0: [148 158 108 146 135 128 119 185 155 160 175 139  73 154  71  87 130 169
 135 107  94 162 146  68]
1: [140 131 100 128 127 132 124 179 107 191 179 128 109 133  77 129  96 151
 145 133  99 170 133  77]
2: [136 120 120  95 102 163 122 115  96 129 170 144 129  97 133 153 126 158
 141 126 167 108 168 168]
3: [120 137 109 116 134 102  89 111 114 204 166 148 127 110 122 115 120 133
 160 149 132 143 165 139]
4: [120 124 132 163 155  90 126 146 155 128  90 125 134 155 118  99 135 108
 121 130  92 148  96  95]
5: [151 156 110 138 121 119 111 145 160 152 167 109  70 146  89  77 143 176
 151 137 114 159 169 126]
6: [155 160 109 134 112 140 110 144 171 157 162  99  62 148  79  73 142 174
 154 131 107 155 157 122]
7: [132  98 136 118 106 158 149  97 109  74  96  87 178 121 156 160 135  91
 134 136 149  95 113 161]
8: [113 135 137  98 131 135 117 125  85 145 163 206 137  92 157 177 106 138
 113 105 151 113 154 137]
9: [120 115 151 132 133 131 149 116 127  73  80 140 141 133 160 129 135 100
  84 117 131 101  93 141]
10: [125  86 144 113 109 152 152 103 111  73 102  87 175 115 158 156 123 102
 140 143 157  93 105 169]
11: [129 135 116 155 128 121 146 171 163 107  97  80 115 171  90  95 132 108
 117 129  82 154  91  68]
12: [127  95 129 118 115 154 145  95 114  66  97  90 165 115 155 169 120  95
 127 148 149  92 106 167]
13: [104  93 147 119 143 122 137 114  93 101  78 152 187 107 170 185 120  78
 109 133 145 101  96 134]
14: [155 159 106 136 119 132 111 141 162 158 157 104  77 143  91  75 143 174
 154 129 112 155 167 109]
15: [130 122 146 138 130 154 164 147 136  53  85 113 125 152 129 136 144 110
 103 115 121 107  91 112]
16: [120 129 155 132 138 135 147 125 128  79  92 147 150 122 161 139 143 118
  88 100 132 106  99 139]
17: [112 142 134 161 152  80 134 143 152 134  93 114 135 152 124  92 124 109
 119 132  89 155  88  95]
18: [139 167 111 130 138  96  97 111 151 188 156 139  82 130 116  81 137 172
 137 139 128 148 165 140]
19: [141 167 117 125 132  88  98 118 145 186 158 139  86 128 114  76 142 173
 145 131 129 153 164 133]
20: [114 120 157 126 137 125 149 111 127  69  83 152 159 124 164 143 132 106
  91 116 128  99  96 131]
21: [131  89 143 120  99 152 153  96 111  63  97  77 170 109 158 160 122  94
 136 129 149 100 110 166]
22: [134 168 122 140 135  97  99 119 153 183 158 147  88 134 103  88 142 161
 146 131 123 147 163 146]

[114 135 139  95 135 138 121 118  80 156 170 204 141  90 154 178 106 146
 122 117 160 119 145 126] --> 8
[100  99 152 126 140 128 144 112  98  98  88 149 186 113 165 179 117  80
 107 114 141  94 102 144] --> 13
[122 132 110 124 137  99 100 111 121 200 174 141 122 109 125 123 119 134
 156 155 135 156 168 137] --> 3
[120 129 131  94 131 146 116 130  85 152 163 202 144 102 159 171 109 141
 107  98 157 110 150 132] --> 8
[128 160 141 107 140 140 121 121 117 135 156 198 100 111 146 129 138 161
  96  93 146 117 152 129] --> 8
[129 126 118 164 132 120 147 174 167 110  95  87 116 172  86  94 136 120
 125 132  79 166  80  73] --> 11
[120 141 108 118 127  93 102 113 114 207 163 139 128 104 123 129 117 147
 155 152 136 153 162 141] --> 3
[111 137 129  97 136 147 119 122  84 151 161 210 140  95 157 177 113 135
 108 110 159 121 147 135] --> 8
[113 105 155 114 140 118 145 106  93  99  94 148 183 108 167 182 115  83
 102 119 143 107 100 141] --> 13
[113 130 133  97 135 144 122 122  85 159 164 205 134  94 143 171 103 132
 110 119 158 124 155 131] --> 8
[113 137 145 101 137 145 117 123  84 154 168 209 143  99 143 171 111 140
 113 105 158 119 155 135] --> 8
[109 127 139 103 132 138 117 128  81 147 159 200 128  96 151 171 108 132
 116 102 155 124 155 133] --> 8
[101  97 152 118 139 129 141 114  98  94  90 155 177 108 182 186 119  84
 104 130 144 101  94 140] --> 13
[152 157 108 148 128 129 117 185 151 161 174 141  65 158  73  88 116 169
 130 119  86 175 146  68] --> 0
[133 134 106 129 137 144 117 176 124 197 179 142 103 138  83 133  92 148
 152 133 107 167 135  72] --> 1
[125 142 115 121 132  97  86 124 117 207 156 142 125 116 123 120 115 138
 159 136 138 145 169 139] --> 3
